Named moves, each a turn or a mirror, and the order they were made in; the first pair answered
move q_785:
[  8   8  50 -15  10  18 -15  -7  40] => [  4 -10  53 -17  -7  25 -20  15  20]
[-18  39   3  25 -12   1 -18 -21   2] => [-20  15   9  25 -33   9 -25   3 -22]
[  0  24 -28  29  15  12 -33   1  -8] => [ -1   9 -27  25   1  16 -36  19 -20]
[ -1  20  64  10 -14  20 -38   7  21] => [ -1  22  63  11 -10  15 -33   4  24]
move q_611:
[  6   1  21 -18   8  -5   9  35  27] => [ 10  29  11  -4  20 -15   9  10  33]
[  6 -23   6  -2 -30  19 -37  22 -29] => [ -2 -38 -22 -40   5 -11  16  13  11]
[ -9 -10 -12 -18 -10 -14  26  19  -6] => [ -1  23 -21   6   0 -21  23  -5  -1]
[  1  -6   8   1  -3   8  -4   6 -11] => [-1 -8 -1 -9  6 -1  9  4  1]
move q_375:
[ -1  -3  47  -3 -12  28 -37  12   5] => [  5  28  38  16   0  24 -41 -14  13]
[  4 -18 -10   0  -7   4 -11  -2 -11] => [  5 -13  -5   6  -6   8 -15  -3 -11]
[ 17  21 -13   7  41 -23   5 -34   3] => [ 13  -3 -26  -4  38 -30  23 -24  -8]
[  3  12 -26  13   0   0 -12  -7 -34] => [  2   1 -29  10  -6  -1  -9  -1 -36]
Then:
(2 to 3 moves a pair)
[  0  -8  30  18 -26   7 -30  11 -16] => [  3  11  37  24  -5   1 -30 -11  14] -> q_785, q_611, q_375
[ -9  20 -46 -16 -10  -9  21 -10 -12] => [-10  -7 -30 -28 -30   5  14  16 -25] -> q_785, q_375
[  2  36  -6  24   0   0 -18 -23  -3] => [ -1   2 -30 -12  12 -24  24 -13   8] -> q_785, q_611, q_611
[  9   0 -14  -7  15 -15  13  -7  28] => [  7 -12  15   7 -18  14 -25  21  -2] -> q_611, q_611
[ 13  11  46   1  -5  34 -30  -7   3] => [  8  -7  34 -37  20  17   6  -6  35] -> q_611, q_785
[ -3  26 -10  -7  20  -1   9  -5  20] => [-1 30  5 -2 14  7 -6 -5 20] -> q_785, q_375, q_785
[-15  -2 -30   4  15 -38  36   1  -5] => [-14 -23  -5   9 -22 -19   7  32 -41] -> q_611, q_785, q_611
[ 25  21  11  35 -11   3 -29   0  -9] => [ 24  21  27  22   3   1 -28  -2  22] -> q_611, q_785, q_611
[ -7 -59  -9 -27 -20  10  17  33   0] => [ -2  11  14  -8  25   3  -2 -21  69] -> q_375, q_785
[ -7 -18 -28 -26  23 -29  34  -9  15] => [ -6 -33 -13  -1 -29   4  -5  20 -52] -> q_375, q_611, q_785
[  3 -26   0  -8 -21   7   9  10  -9] => [  8  -5  24   8 -20  16 -17   3   4] -> q_375, q_375
[  1  20  21 -20  31  -5  -2 -27  56] => [ -3 -16  24   3 -38  26 -34  24 -41] -> q_611, q_375, q_785
[  4  16  -4  -4  20   1   1 -22  11] => [  0 -21  -9 -14  -6  10   6   6 -24] -> q_375, q_785
[ -7 -45 -34 -10  -9 -14  29  30 -35] => [ -6 -17 -54   8  -2 -23  30   9 -39] -> q_611, q_785
[  2  15 -23 -33  36 -44  -6 -18  59] => [ -3 -14  36 -19 -27   5 -70  35   5] -> q_611, q_611
[ -3 -40  43 -25 -34  15 -15  37  -2] => [  3  11  41  22 -40  21 -47  10 -17] -> q_611, q_611, q_611
[  8  16 -41 -10  11 -10  36 -22  18] => [ 10  33 -36  26 -14  10   3 -21 -23] -> q_611, q_375
[ -5 -10 -32 -14   7 -22  35  18   7] => [ -9 -28 -12 -16 -16  -6  20  41 -12] -> q_611, q_611, q_611
[-22 -47   1 -10 -27 -10   5   6   2] => [-16 -18  30   7 -26   6 -26  -2  18] -> q_375, q_375
[  0  18 -31   6  19 -14  22 -27  12] => [ -1 -16  28  -1 -24  29 -25  19 -10] -> q_611, q_611, q_375
[ -2  21  33  16 -12  16 -41 -10 -19] => [ -7 -29  42 -25 -13  11 -20  21  -5] -> q_785, q_611
[  5  43  34  27  16   5 -25   6  -2] => [  2  17  54   4  12  13 -27  26   6] -> q_611, q_375
[  9  35 -37  28  16  -6  -2  -6 -20] => [  9  48 -13  30  19   3 -21 -11  -3] -> q_611, q_375, q_785
[  9  14  22   8  28  -5  11 -26  31] => [  8 -22  47 -10   2  13  -2  10  15] -> q_611, q_611
[ -3 -30  34 -39  -1   8  16  30  43] => [ -1 -34  42 -25 -23  20  -5  43  13] -> q_375, q_611, q_785
[ -1 -18 -35  -8  -6 -10  22   9 -28] => [  2  -8  28  -1 -18  20 -27  20 -12] -> q_375, q_375, q_375
[  1 -20   6 -35  17  -8  26   8  38] => [  1 -35   0 -11 -26   7   1  36 -32] -> q_785, q_611, q_785
[  9 -36  22  -4 -34  29 -20  37 -34] => [ 19  49   4  45  -1  15 -30 -29 -10] -> q_375, q_375, q_375
[ 36   9   3  12   4  17  -3 -25  -6] => [ 36  -4 -16   2   7   5  13 -21 -13] -> q_375, q_375
[ -8 -59   1 -10   8   1  45  33  -3] => [ -2 -48 -17  18  -6   3  35  34 -44] -> q_611, q_785
[ 11 -16  -5 -13  21  -8  13  -9  13] => [ 16   9  13  12  15   6 -16 -19   8] -> q_611, q_611, q_785
[ 15 -29 -22 -17  -6 -44  29  12 -35] => [ 18  11  -5 -13  28 -52  26 -23  22] -> q_375, q_785
[  2  33 -24  14   2 -18  10 -27   3] => [  1  -7  -2   7 -37   4 -10  13 -38] -> q_785, q_375
[ 12   8  65   1  -8  27 -59   2  15] => [ -3 -56  28 -55   3   0  10  27  16] -> q_375, q_785, q_611
[  4 -11 -39  -9   9 -19  22  -3 -17] => [  9  -8  -4  14 -23  10 -21  14 -40] -> q_611, q_611, q_375
[ 12  41   1  24  29 -13  13 -40  25] => [  0 -22 -16 -25  19 -25  57  -4   9] -> q_785, q_611, q_785
[ 11  26  13  32   9   6   2 -19  -7] => [  9   4  37  22  -5  19 -10   2 -11] -> q_611, q_375
[ 19  57  25  15   0  -2   3  15 -22] => [ 14  29  11   4 -13  -2  14  35 -48] -> q_375, q_375, q_611
[-19  40   7  12   7   8 -18 -41 -24] => [-23  17  -4 -27  31  -8  17 -40  14] -> q_785, q_611, q_785
[ 10   4  15  38 -27  15 -22   4 -46] => [  5   6  -7 -10  34 -26  37 -26  36] -> q_611, q_785
[  4   5 -39  24 -25  -9  15   0 -56] => [  4  30 -46  14  13 -27  32 -30  -5] -> q_611, q_785
[ -7 -25  37 -29  -2  12 -16  23  30] => [ -8   1 -22 -21  30 -20  27 -14  39] -> q_611, q_785, q_611
[ -2 -44  24 -39 -20  -3  10  21   1] => [ 10  39 -23  25   1 -22   4 -41 -11] -> q_611, q_611, q_375
[-11   5  -3  16  -7  -1  -8  11 -32] => [-13 -22  -3 -17   4 -10  11  21  -7] -> q_785, q_611, q_611
